In the rows, 128 means zero.
Y: a few groups of rows, each row roughly a mix of its group's hidden directions:
Y (170 x 10):
[[153 154 124 119  83 114 137 159 166 135]
 [133 171 103 131 122 116 139  80  96 134]
 [134 132 114  97 117 130  81 173 141 147]
 [141 150 124  81 115 138 149 174 147 137]
 [134 121 116 158 108 109  73 137 161 138]
 [116 126 104  89 153 123 161 142 159 159]
 [155 144 133 157  98 109 174 128 157 116]
 [122 170 122 163 133 105 160 111 162 135]
 [127  96 123  82 156 146 122 156 111 100]
 [136 139  60 143 123 157 112 120 129 127]
 [158 158 108 143 140 182 128 132 105 115]
 [126  74 117 132 118 130  94 147 166 126]
 [144 138 122 160 117  98 185 119 138 147]
 [175 152 115 117 104 111 167 152 120 117]
 [121  88 125  86 117 158 111 149 112 101]
 [129 104  75 119 103  99 111 142 101 123]
 [160 150 133  96 103 120 166 125 158 153]
 [150 157 150 181 114 157 146 122 134 117]
 [129 169  96 100 125 138 128 170 120 100]
 [183  91 105 125 101 140 112 124 136 124]
 [151 154 119 108 108 131 147 171 171 127]
 [138 165 171 139 140 130 161  90 132 128]
 [111 157 147 108 117 165 131 124 175 103]
 [159 174 122 162 138 101 124 100 135 143]
 [124 114  82 117  89  93 139 141 103 131]
 [117 104 121 141  84 135  87 140 159 107]
 [147 114 100  69 129 109 139 116 117 106]
 [154 107 103 169 129  88 107 120 104 136]
 [120 163 148 163 134 166 154 107 152 138]
 [137  77 150  99  97 130 112 155 138 136]
 [104 172 130 156 130  95 162 118 129 150]
 [ 96 121 130 107 147 149  84  94 100 126]
 [ 71 144 120 145 100 136 113 136 102 105]
 [129 188 126 150 102 109 139 116 100 120]
 [165 138 134 186 130 144 156 117 139 136]
 [106 118 146 146 151 146 127  79  94 104]
 [157 144 149 148 156  84 136 113 155 108]
 [113 138 103 111  91 146 130 166 114 167]
 [142 105 100  78 118  91 120 140 118 109]
 [134 167 175 156 138 134 149  98 124 139]
 [102 150 156 178 124 163 116 115 138 132]
 [115 165 145 117  77 107 134 109 134 154]
 [109  94 133  90 137 103 112 175 130 129]
 [163 156 119 150 144 108 131 122 175 153]
 [159  73 140 109 125 131 106 140  96 128]
 [122 179 125 123 158 155 164 148 134 118]
 [140 151 167  99 152 151 158  94 127 128]
 [101 102 135 129 146 129 127 167 163 168]
 [142 137 125 124 142 134 151  91  76  96]
 [120 142 180 126 150 163 159 112 142 137]
 [ 95 179 142 116  97 122 156 122 125 145]
 [102  95 142 171 158 134 100 106 112 124]
 [111 120 133 146 144 138 101  75  96 105]
 [ 99  82 150  97 105 135 127 160 123 139]
 [127 141 108  86 159 136 174 106 119 121]
 [123 159 129  72 128 154 160 131 142 118]
 [152  71 133 122 114 115  87 136 118 120]
 [107  77 150 112 118 159 100 136 129 106]
 [138 160 158 134 136 129 186 139 104 131]
 [ 89 154 132 149 161 161 150 133 103 116]
 [169  85 119 130 170 133 110 140 138 116]
 [ 89 109 145 122 123 129 115 149 164 172]
 [152 163 127 178 115 143 149  96 127 127]
 [ 92 108 116 106 100 172 110 142 105 137]
 [123 143 118  96 126 113 181  99 100 139]
 [142 169 143 179 123 131 162 114 136 130]
 [ 97  76 148 124 112 163 106 135 131 126]
 [165 149 122 134 131 140 138 117  93  76]
 [102 179 122 123 123  94 152  97 122 136]
 [125  91 142 152 127 128 115 165 177 127]
 [131 137 150 139 168 176 154 107 146 139]
 [136  96 151 124 104  84 102 123 162 138]
 [146 165 167 133 154 151 147  98 119 144]
 [104 133 107  79 132  83 121 129 103 136]
 [160  94 115 153 172 151 104 125 121 114]
 [ 99  93 130  68 138 124 123 145 129 127]
 [173 150 127 115 135  84  96 141 113 135]
 [162 112 104 138 168 163 113 139 104 110]
 [119 114 118  98 107 127  98 173  99 154]
 [163 171 114 159 132 110 122 104 117 157]
 [126 193 130 148 131 157 140 110 118 138]
 [154 108 105  66 147 122 122 134 119 119]
 [150 113 116 156 102  82 116 118  97 151]
 [107 179 120 151 104  94 139 103 137 130]
 [ 94 179 128 119  99 117 157 115 132 145]
 [126 106  82 127 112 102 112 130 154  87]
 [139 130 131  85  87 100 124 161 152 139]
 [103 106 129  86 126 141 120 151  79 118]
 [144 151 125 173 138 123 136 104 176 141]
 [139 120 136 151 170 142 103 106 161  94]
 [120 102 104 108 101  96  90 141 105 106]
 [114 166 125 168 126 131 113 105 164 158]
 [ 99  88  92 122  97 110 127 133 134  95]
 [153 165 158 142 164 152 145 105 137 146]
 [132 179 132 159 119  92 131 106 131 154]
 [134 119 112  93  98  89 114 158  97 139]
 [144 161 113 165 146 120 154 107 168 127]
 [173 131 123 101 153 123 162 113 142 160]
 [164 133 116  78 138  95 146 129 148 111]
 [117 109 129 143 179 134 176 112 115 119]
 [143 150 115 139 176 119  83 123 105 142]
 [ 89 113 121 111  95 162 113 141  97 150]
 [181  86 138 121 120 147 102 142 117 120]
 [138  83 115 157 113 139 100 134 171 126]
 [152 158 136 154 129 178 141 140 153 107]
 [129 187 140 143 143 146 106 112  99 117]
 [119 161 127 155 144 125 132  94 155  82]
 [164 148 152  99 115 123 142 156 171 127]
 [105 125 108  78 163 136 133 104 102 144]
 [141 155 126 174 121 113 146 107 166 155]
 [107  90 109  87 150 101 106 138 138 144]
 [108 104 128  86 137 151 105 145  90 103]
 [148 176 116 155 127 103 145 109 164 129]
 [ 89 184 121 135 113 147 154 137 128 116]
 [117 193 122 122 129 123 159 118 148 144]
 [115 115 102  84  91 106 150 153 141 120]
 [165 120 113 161 169 165 119 110 121 125]
 [112 125 157 113 150 155 185 146 117 125]
 [161 102 123 131 160  81 148 110 110 118]
 [131 166 128 169 131 104 145 110 161 155]
 [145  91 103  84 138 101 128 131  96 120]
 [153 107 107 147 179 155 110 136 118 107]
 [141  67 133 114 131 130 158 157 145 136]
 [147 119 108 106 128  98 164 105 163 158]
 [148 160 114 123 106 177 140 156 118 105]
 [137 113 121 145 159 116 166 100  83 119]
 [107 100 124  75 145  99 121 155 118 136]
 [107 102  69 150 102 127 124 140 135 118]
 [157  89 122 159 164 152 102 120 121 117]
 [174  74 135 117 120 134 104 137 115 126]
 [114 108 111  83 161 108  92 136 115 139]
 [103 109 104 104 118 178 115 143  97 136]
 [135 178 129 141  99 173 145 138 132 115]
 [165 100 137 144 174 129 144 156 125 151]
 [128  81 137 114 107 166  93 129 132 105]
 [146 127 132  81 144  95 108 170 132 118]
 [ 98 117 108 113 107 167 119 140  86 152]
 [125 106  95 119  95  82 112 147 104 121]
 [120 132 136 140 156 145 176  90 123  96]
 [139 184 139 146 127 116 162 122  94 128]
 [151 127 106  96 151 154  84 130  97 136]
 [103 107 129 147 140 129  73  93 108 131]
 [ 88 188 116 133 118 132 148 119 121 133]
 [145  81 120 144 116 133  87 162 147 120]
 [112  90 139  92 134 147 101 147  90 116]
 [137 136 131 120 106 116 165 169 169 153]
 [145 118  94 104 116  83 133 134 154  95]
 [123 161 152 107 133 149 158 174 142 108]
 [103 115 113 153 152 123  79 141 116  94]
 [124  89 169 126 157 108 126 104 102 107]
 [162 143 124 160 136 140 135 120 125  70]
 [109  79 151 109 143 142 127 143 150  91]
 [106  92 152  95 126 130 160 161 121 152]
 [134 162 102 133 100 135  97 168 136 156]
 [ 91 113 141 118 123 128  82 152 165 113]
 [128 165 136 171 127 102 141 104 164 143]
 [131 171  98 147 155 138 136 110 167 112]
 [121 130 135  91 151 142 186 140 110 136]
 [128 134 122 129 112 136  69 156 167 128]
 [155 156 139 153 162  83 146 115 143 130]
 [146 116 120  72 124  97 139 127  91 129]
 [105 134 124 103  84  83 142 151 115 118]
 [ 92  82 145 113 121  82 126 127 133 137]
 [158 124 114  85 121 118 119 156  85 145]
 [128 139 105 117 108 146  81 161 103 156]
 [179 110 112 140 166 160 115 126 116 122]
 [106  84 125  83 137 157 127 109 148 128]
 [123 105 135 137 121 143  70 161 149 110]
 [122 163 135 174 105 107 142  98 146 145]
 [144 101 112  78 143 139 135 157 109  99]]

one row of each group, then the others: which group is each in?
[118 149 137 177 141 172 109 127 152 138]	Q
[130  89 148 103 153  79 122 128 138 147]	M
[160 158 126 139  82 120 112 107 118  95]	D
[120  88 145  88 105 141  98 145 112 105]	G
[150 157 134 187 105 141 144 114 139 121]	Z

[102 121 146 146 109 106 151  98 152  85]	Q
[124  94 141 155 124 110 111 172 128 167]	D
[129 131 113 109 120 134  58 151 132 135]	D
[113 189 146 112 146 123 146 153 146 124]	M
[126 109 111 146 115 144  65 124 152 115]	Z
[142  66 138 118 130 150 134 160 146 127]	Z
[142 163 121  82 111 134 170 140 146 124]	D
[149  64 145 129 120 149 117 142 107 117]	M
[124 110  81 147  96  89 139 132 105 127]	Q
[111 100  80 129 105 128  98 164 135 125]	Q
[160 176 136 136 123 168 112 151 125 109]	M
[159 156 111 170 146 115 120  98 150 107]	Q
[117 128 114 110 118 162  75 142  96 141]	Q
[107 143 156 177 132 167 121 135 133 155]	Q
